One turn sends every row of this set to another row. A few are shown first. Where does it send the rows asked after them?
Far: [-2.51  1.65  1.02  1.43  0.49 -0.12  0.19 -0.14  1.44 -1.00 -1.67 -1.69
  0.13  1.82 -0.89  0.53  1.22]
tuv: [-0.90 -0.39 -3.34 -0.33  0.47 -0.19  0.10 -2.56 -0.37  0.31 -0.23  0.52
  1.93 -1.62 -0.07  0.69  0.17]
delig: [-3.04  0.66  0.68  0.84  1.04 -0.57  0.68 -1.22  1.64 -0.14 -2.59 -2.00
 -0.58  1.43 -1.44 -0.07  1.46]
Nedup: [-0.23  1.12  0.17  0.65  0.29 -2.68  0.62 -2.29  2.09  0.22  1.36 -1.12
  1.26 -3.23 -1.50  1.69  0.45]
mus: [-1.75  1.17  0.56  0.76  0.93 -0.99  0.19  0.51  1.08  0.26 -2.76 -1.88
  0.19  1.52 -0.76 -0.67  1.19]
viz: [-0.02  1.05 -1.67 -1.09  1.50 -1.20  1.16 -1.50  2.20 -0.21  0.40 -1.23
  0.17 -3.76 -1.62  0.50  0.46]
murol: [-0.60 -1.30 -2.89  1.59  0.27 -1.56  0.22 -2.42  0.21  0.08 -0.74  1.06
  1.37 -1.60  0.68  1.99  0.39]
Reb: [-2.56  0.31  0.98  0.81  0.90 -0.90  0.03  0.15  0.25  0.89 -2.07 -1.63
 -0.16  1.70 -1.46  0.45  1.19]
besug: [-1.38 -0.90 -2.53  0.80  0.60 -0.69  1.00 -2.27 -0.83 -0.46  1.19 -0.30
  1.89 -1.07  1.12  1.71  0.02]
lema: [-1.19 -1.15 -2.87  1.20  1.00 -1.37  1.03 -2.75 -0.87  0.14 -0.17  0.00
  1.32 -0.89  1.05  1.46  0.15]
vavi: [-1.21  0.79  0.96  0.81  0.69  0.01 -0.56  0.48  0.92  0.17 -2.34 -1.84
  0.40  1.35 -0.18 -0.79  1.29]
lod: [-2.06  1.21  1.69  1.23  0.26  0.05 -0.28 -0.44  1.37 -1.11 -1.51 -1.87
  0.11  1.58 -0.87  0.19  1.02]
Vedet: [-1.72  1.25  1.13  0.28  0.43 -0.04 -0.15  0.93  1.18 -0.28 -1.43 -2.22
  0.76  1.21 -0.52 -0.59  1.04]
riva: [-0.54  0.61 -1.18  0.31  2.15 -2.48  2.37 -1.39  1.95 -0.54  0.65 -1.87
 -0.60 -3.29 -0.74  1.37  0.42]
ref: [-0.70  0.30 -1.38  0.30  1.18 -3.60  1.77 -1.34  2.32 -0.42 -0.06 -0.93
  0.00 -3.25 -1.54  1.82  0.09]
gulof: [-0.94 -0.49 -2.40  0.96 -0.72 -0.96 -0.55 -2.23  0.03 -1.89  0.37  0.00
  2.28 -2.15  0.87  0.93  1.12]
furu: [-3.64  1.16  0.31  0.83  0.58  0.47  0.69 -0.37  1.70 -0.67 -1.50 -1.73
  0.12  1.58 -0.73  0.55  1.83]
boke: [ 0.59 -0.12 -1.12 -0.54  0.26 -3.01  1.69 -1.49  0.64 -1.20  0.16 -0.92
 -0.80 -3.01 -1.03 -0.19  1.97]
vek: [-1.57  0.41  1.35  1.06  1.20  0.24 -0.43  0.63  1.09  0.73 -1.82 -1.63
 -0.68  0.86 -0.77  0.45  1.83]
danan: [-2.78  0.50  1.58  0.22  0.29  0.61 -0.11 -0.81  1.75 -0.81 -1.00 -2.35
  0.05  1.09 -1.03 -0.03  1.10]
fem: [-2.35  0.33  1.48  0.39  0.44 -0.08 -0.42  0.52  0.31  0.40 -0.95 -1.98
  0.27  1.48 -1.19  0.53  0.99]
Meb: [ 0.41 -0.16 -0.48  0.19  2.02 -1.93  1.44 -1.88  1.91 -0.42  0.61 -1.89
 -0.81 -3.64 -0.36  0.90  0.34]
Zar: [ 0.39 -0.51 -0.31 -0.04  0.73 -2.49  0.62 -1.64  2.37 -0.61  0.56 -1.12
  0.11 -3.76 -1.04  1.47 -0.20]
tofar: [-0.17  1.00 -0.40  1.16  0.91 -3.57  0.94 -2.80  1.94  0.80  0.01 -0.72
  0.65 -2.93 -1.73  1.43  0.74]
safo: [-1.74  0.97  1.38  1.58  0.52 -0.02 -0.41 -0.74  1.29 -0.79 -2.23 -1.60
 -0.19  1.68 -0.68  0.08  1.25]
Rurom: [-2.30  1.64  0.28  0.63  0.68 -0.43  0.38  1.12  1.04 -0.10 -1.91 -1.82
  0.68  1.58 -0.54 -0.23  1.38]
kato: [-2.49  1.06  0.80  0.93  1.11 -0.12  0.42  1.18  1.10  0.48 -1.35 -1.72
 -0.36  1.08 -1.10  0.88  1.86]
meniv: [-1.36  0.98 -2.31  2.01 -0.10 -1.65  0.62 -2.39  0.63  0.61  0.65  0.71
  2.35 -1.50  0.05  2.54  1.36]
dit: [-0.75 -0.52 -3.09  0.30 -0.48 -1.91  1.53 -1.56 -1.08 -1.07  0.09  0.50
  0.78 -1.29  0.38  0.60  2.31]
gapu: [-1.51 -0.66 -2.78  0.99 -0.28 -1.05  0.52 -1.46  0.35 -0.67  0.85  0.72
  2.13 -1.66  0.69  2.56  0.23]
dor: [-0.24  0.03 -1.58  2.01 -0.10 -1.09 -0.41 -3.03  0.50  0.80  0.35  0.72
  1.99 -1.73  0.52  1.96  1.16]
piliv: [-1.46  0.09 -3.63 -0.30  0.49 -0.49  0.61 -2.35 -0.36  0.25 -0.11  0.43
  2.09 -1.44 -0.26  1.00  0.32]
mas: [-2.32  1.40  1.08  1.58  0.70 -0.67  0.19 -0.59  1.38 -0.73 -2.44 -1.69
 -0.21  1.83 -1.10  0.20  1.20]
kugu: [ 0.05  0.94 -1.89 -0.88  1.84 -1.56  1.30 -1.77  2.21  0.12 -0.38 -0.95
 -0.20 -3.69 -1.69  0.37  0.59]
Rof: [-2.26  0.03  0.91  1.05  0.70  0.76 -0.37 -1.35  1.62 -0.27 -2.26 -1.67
 -0.48  1.29 -0.44 -0.19  1.68]
Sil: [-0.20 -0.86 -2.44  0.09 -0.80 -1.22  0.86 -1.63 -1.11 -1.26  0.61  0.37
  0.87 -1.55  0.66  0.49  2.13]
Rak: [ 0.02  0.29 -1.15 -0.80 -0.02 -2.83  2.00 -0.95  0.71 -1.59  0.81 -1.18
 -0.36 -2.99 -1.15  0.20  1.81]
menib: [-1.05  1.10 -1.39  0.13  0.31 -3.15  1.22 -1.34  2.07 -2.12  0.40 -1.55
  0.77 -3.63 -1.25  0.80  1.11]
ruzot: [ 0.33  0.00 -0.88  0.49  0.67 -3.05  0.27 -2.35  1.86 -1.54 -0.77 -1.22
 -0.02 -3.89 -0.98  0.10  1.05]
duna: [-1.55 -0.08 -3.50  1.55 -0.02 -2.32  0.44 -2.48 -0.09 -1.31 -1.11  0.42
  1.75 -1.68  0.33  0.96  1.52]

ref turns into gapu
lema turns into riva
Sil turns into boke
Now find these:
vavi turns into mus
tuv turns into kugu
Rof turns into delig
ruzot turns into duna
kato turns into fem
lod turns into safo
dor turns into tofar

